One turn moves every row onto another: examples first, then more rows asked:
k_583: [  7  22  13  14  -7   9   8  11   2  -1  -7  -9 -12  -6 -14 -15  -5  -9
 -19 -12  -5   4   4   8  22 -11 -12   3  15   1]
k_976: [-11   0  -7  -7 -18  25   2 -10  -4  -6  -7 -13 -15  -6 -13   2 -12  -7
 -24   2  -7   1  -3   6  -7  -1 -12 -16   3  -8]
k_700: [ 12  15   4 -17  -6   8   8  -9   6  -8   4  -2 -18   6  -9   7   0  -3
 -11  12  21   5 -13   7   0 -10  -2   5  12  -6]
k_433: [ -2  11 -14   4   4  20   6   1  -5 -12  18  -3  -4  -4  -9  13  -4 -12
  -6 -11  -1  -6  -6  -6  26  13 -21  15  19   4]
k_790: [  0   7  -8  -3   1  17 -18  -4  -2  -3 -21   1  -5  -3   3   1  -8   0
   4  -4  -3 -12   6 -15 -11 -14   1  -9   3   5]
k_672: [ -8   5  11  12 -19 -14 -10  -7  -6 -17  18  -9 -11   1   6 -14 -11   2
  -7  -8   1  -7  -6 -13   4 -20  -8   9  11   3]
k_8: [ -9  13   2   3 -22  20 -14   8  -4   0   9  14  -3 -18  -8   3 -17  -7
 -12   3  26   0  -3  -8  11   2   2   0  -3  -2]
k_400: [ -5  25  16   2   4  17  -8   6  -5  -4   3   4 -16  -8  -1 -10   0  22
   5  -4 -16   8   5   3   3   8 -13  21   2 -11]
k_988: [  2  -8   9   4   1 -12   4  -3   1  17   4  -4 -21  -1  -9 -12 -10  -1
 -15  -3  -2   1   1   6  -3  -2 -14 -19   3   1]
k_610: [-10  -9 -15  13 -17   6   6   6 -16  -8   8 -18  -7 -14 -16  -3  18   7
  -3  -9   6   0 -15   6   2  18  -5   5   8   4]
k_122: [-13 -16   9   9   0  -3 -11   8 -17  -8  -6 -10 -19  -6   8  -4  -4   0
  -7   3   2   8   1  -1   0  12 -11   4   1 -18]
k_723: [-24   4  10  -3  -3  20  -9 -12 -11   0 -11   3  -7   5  -4   5  -8  -8
   0  -6  10  17  -4   7  -2   3  -4  11  -7 -14]
k_208: [ -8   0   0  -1   2   9 -19 -19   2  -3  33   3  -9  -1 -16   7  -5  -1
 -13   4  -1  -2   7  -1   1  10  -3  12  14  13]
k_888: [-19  11   9   2  14  -5  -5  11 -11   2 -12 -10 -16  13   3 -15 -10   2
   0  -2 -12   7   1  -4   9  -2 -12  15  12   7]
k_617: [ -6  11 -10   5  -8  22  15  -3 -12  -5   5  -5 -13 -21  -8  -8  17  12
 -10 -16 -12  -7   5  -5  -1   1   7   9  13  -3]
k_291: [ -6  -3  -4  14  -3  15  -8 -17 -11   4  15  -3   5   4 -20  -1 -11  -7
 -12  -5 -13  -5  -3  -2  10  12 -29   5  17  10]
k_85: [  3  20   4  -7   5  23 -19   1  -9  11  -7  -4 -19  -4  -2   1   0   6
   6   6  21  16  -9  -7   2  12 -13  12   2   3]
k_616: [ -2   7  -8   6   0   9  -3  -6 -16  22   4  -5  -3  -9 -25  -7  13  13
  -4   2  12  -4  -4  -2  -5   7  -1   1  16  18]
k_889: [  3   5  -6   8   1  12   9 -18 -12  -1   8   6 -24  -5   3  13  -6 -16
 -15  -4   0 -19  -2 -13  16   9  -4  13   7   2]
k_868: [-11  20  -3   9  -4   7 -12  15   8 -23   7  -5 -10   9  -2   1   0  -3
  22 -19   7  -4  -4   6  -2 -10  -6   1  -1   0]
k_695: [ -1   9   5  20 -12   2 -20  22   8  -4 -14   3   0  -6 -14  -8 -11  -1
   7   1  14  -5   5  -1  15   5  -2  -2   4   3]
k_4: [ -2  15  -7   5  -9  -2 -18 -12   6 -20   2  -7  -4 -16   3   2 -10  18
  10   4   8   6  -8 -10   1 -11   0  -1  13  -6]
k_959: [-16  -5  -6  -7  -1  -9   7  -5   4   2   3  -8  -5   4 -16 -12  10   5
  -3 -10   2   1  -1  -1   2  -2  15  14  17  22]
k_255: [ -7   6   4  12 -16  15  14  -7 -10   4  -4   8  -5   4 -20  -7  14  -7
  -7 -13   9  -8  -2   9   3   2  16  17  -1   5]
k_80: [-17  -7   3   5  -8   3  -5   4  -5 -14   7  -9  -9   1  -6   9 -10 -13
   8 -14  23 -21   8   3  -2   0 -19  -6   0   5]
k_379: [ 10  24   3   0   0   7 -11  12   1  -4  14 -10 -10  -9 -19   7   7   5
 -11  -1  -1   7  -2  26  -7  -3 -19   1   4   9]
k_709: [  8  -3   7   8  -2   0  -7  -2   6   4  21  17 -13   0  -5   0   0 -11
 -16  -5  -7  -7   0  -3  16  11   0  22  -3  14]
k_487: [  6  19  -2  -4  -4   2  -8   6  -4  -9 -11  -2  -3 -21   3   1 -10  12
  -7  -6 -13 -20   2 -11   5  -5 -19  11   2  18]
k_298: [  9  14   7  -8  -2  26  -8   4   1   9  17  14   7   2  -8  -9  -1   8
   4 -11   7  -7  -4 -15  -6 -10 -21   2   8   1]
k_702: [ -3   9   0  21  -5   9  -7   4 -10  10   2  15   5  -1  -3 -12  -9   7
   5  -6  -2  -5  -9  -9  -4  -9 -11 -15   3 -20]

k_8 -> k_487
k_122 -> k_85
k_988 -> k_700
Where do these go?
k_616 -> k_959
k_889 -> k_433
k_695 -> k_790

One turn moves every row onto another: examples first, then more rows asked:
k_164: [ 10  -6   4 -24   3   8   8   3 -17 -16  13  15   5   3  -4]
k_317: [  3 -12   8 -14 -20   5   6 -17 -12   1  12   9  -2  -3 -18]
k_181: [  9   8  -5   9   0  16  -1   9   9 -12  -7  -2  10  -2  12]
k_602: [ 16  13   3  11  -9  20  11   9   6 -14  -4   9  12  -4  13]
k_584: [  4  -1   9  -2 -31  10   2  -4   5  11  21  20  -3  -4  -4]
k_302: [ 16  10 -14 -17   5   9   8  -9   3  -1  -1   8   7 -13  12]
k_937: [ -5  -5   8  -6 -27  17   2 -10   7  11   8  22  17   5  -7]
k_14: [ 15   2  10  10 -16  24 -10   7  -2 -13   5  14  10   9  10]
k_894: [ -1  -8  -6  -3 -27   8  20   8   4  -4  -7  22  -4 -16   4]
k_564: [  3  19   0   0  -4  13  -4   3   3  -2   0  -6   2 -12  13]
k_429: [ 16  12  15  -2 -22  25  -8   2 -11  -9   4  11  -1  -3  10]
k_825: [  4  -4  -2  -4 -27  15  16   3  17   7  -3  25  11  -9  10]
k_801: [  0  -2 -12 -15   0  -5   8  12  -7 -13   8   2   6  -7  13]
k_934: [  6   1  -3   3   4   6  11  -8  -3 -16 -11  -5  16  -5   5]
k_481: [ -4  -8   5   1 -25   6   8  -3   6  12   8  33   2  -6   3]
k_238: [  4 -14   9  -2  -2   8  -2 -14 -13 -13   9   6  26   2   0]
k_430: [ 13   3  -3 -16 -28  19 -13  -8 -16  -9  16  13   9   0   5]
k_594: [ 19   6 -12 -11 -12   3  15  13  -1 -16 -12   9  16  -4   4]
k_138: [ 14  13  12  -7 -11   9  -2  -1 -14  -5  12  23  -3  15   2]
k_733: [ 19   6  -4  -4 -22   4   2  14   6  -3   5  26  22   3  14]
k_406: [  6 -10  -6 -14 -11   2  22  -7  -3  -3  -5   3  -6 -18  -7]
k_287: [  5  -8   1 -14  11   5   1  -8  -5  -4   5   0  14 -17  12]
k_880: [  2  -8  -9 -10 -21  12  25  -2   5  -6 -19  10   8 -11   0]
k_192: [ 17  -8  -8 -20  -7   5   0 -20 -19  -8   1  12  10  -6   9]
k_182: [-10  -6   7  -8 -14   7   5 -12  -2   9   6  20   3   1 -20]
k_54: [ 15 -18  12  -1  -4  16  -8  -7 -13 -15   6  14  17   9   4]
k_333: [ 13 -25   0 -11 -20  14  18  -6  -7   5   2  -2   0  -6  -9]
k_685: [ 13  21  -8 -11 -15  24  -4   5   6  -3  13  10   6  -8   8]
k_91: [ 18 -14  15 -15  -7  16  -3  -9 -19 -10  10  17   9  -7   9]
k_543: [  3  16  -3   1 -14  -3  -1   8  -4  -3   7  11  -2   5  20]
k_143: [ -6 -10   1 -16 -22  13  11 -14  -6  -1  -9   7  14   1 -17]
k_544: [ 11 -12   9  -5 -27  21   7  -5  -3  12  11   4  -2   3 -14]
k_716: [ -7  -6  -4 -12 -17  10  17  -1  -5  -6  -9   7  -2 -10 -19]
k_943: [  8 -13  -3  -2  13   7   2  -5  -3 -13  -5   0  17  -2   5]
k_621: [ 14  -3  15   5 -17  23  -4   3  -3 -12  16  20  21   3   9]
k_385: [ 11   3  -5 -17  -5   1   4  -4 -12 -11  -6   4  22   8 -15]
k_692: [ 10  -4   1   3 -24  16  11  -1  12  21   8   5  -3  -1   1]
k_973: [  8   2  -4  -2 -23   6  18   6  13   5   6  13  -8 -19   8]
k_622: [ 11 -17  -6  -3 -16   8  20  -1   8  14   1   0  -1 -12   7]
k_34: [ 11   2   4  -9 -15   1  -8  -5  -5   2  11  21  27  13  -4]

k_406 -> k_973
k_716 -> k_894
Where do these go?
k_594 -> k_733
k_430 -> k_192
k_943 -> k_181
k_937 -> k_143
k_801 -> k_543
k_602 -> k_621
k_333 -> k_622
k_91 -> k_287

One turn moves every row onto another: examples first, then more rows asked:
k_3: [ -7 -18  -1  31  -2  -7 -29  12  13  -3   7 -29  10  -5  10  -7 -11   4
   1  12 -11  15]
k_691: [-12 -33 -11  32  12 -11 -15  -5  -5  -9   3 -19  -2  -5  -7 -16   2  18
 -11  14 -18  10]
k_57: [-11  -9  -8  20  20 -14 -11  -5  25  -9   9  14  -6  -8  31  -1  -7   3
  -2  16  -3  13]
k_159: [-28 -21 -18  10   6 -14 -14 -12   1  -8  18   4   1 -13  19   2  22  10
  -8  18 -11  -2]
k_863: [-10 -13   1   8   7 -28   7   3   1  -2   6 -25  -6  -7  14  -7 -17   2
  -8  36  -8  10]
k_514: [ -9 -23 -14  16   0 -17 -21  10  22  14  21 -10 -18 -26   9  -6  15   5
   2   7  -9   7]
k_680: [-17 -14  -7   6  18  -9   8   0   9   2   6  -5  -4  -6   2 -16   3  24
  -5  18  14  11]
k_111: [-14  -8 -13  11   5 -17 -14  10  30 -16  14 -20   5   2  32   0  16   2
   8  20 -14  16]
k_352: [ 10 -10   4  18   9 -33 -12   3  25   7  13 -19  -3  -7   8 -12   5  19
  12  17  -1  17]
k_845: [-16 -16 -22  34  36 -23 -24   3  21 -13   3 -12   3   6  21 -19   6   5
   0  18   1  11]
k_978: [-18 -16 -19  26  24 -36 -24  -2  -3  -3  14   1 -11  -6  23  -5  -3  -6
  -8  33 -16   3]
k_812: [-14 -26 -26  18   1 -17  -7   9   9  -3   7 -29 -17   9  13 -21  11  11
  -6  33   3   8]
k_124: [-16 -11  -8  21  26 -35 -16  -4   5 -11  14 -19  25  -3   1   1   9   3
  -5  25 -10  12]
k_106: [-20 -17 -13   5  13 -31 -21  -2  -2   8   6 -15  12 -14   5 -21  -4   4
  -8  -5 -11   4]
k_55: [-27 -27  -8  -4   0 -26 -15   9   0   5   2 -15 -18  -3  28  -5  -1   7
  -1   4 -10  14]

k_159 -> k_124
k_57 -> k_978
k_514 -> k_106
Where do these go?
k_863 -> k_812
k_691 -> k_352

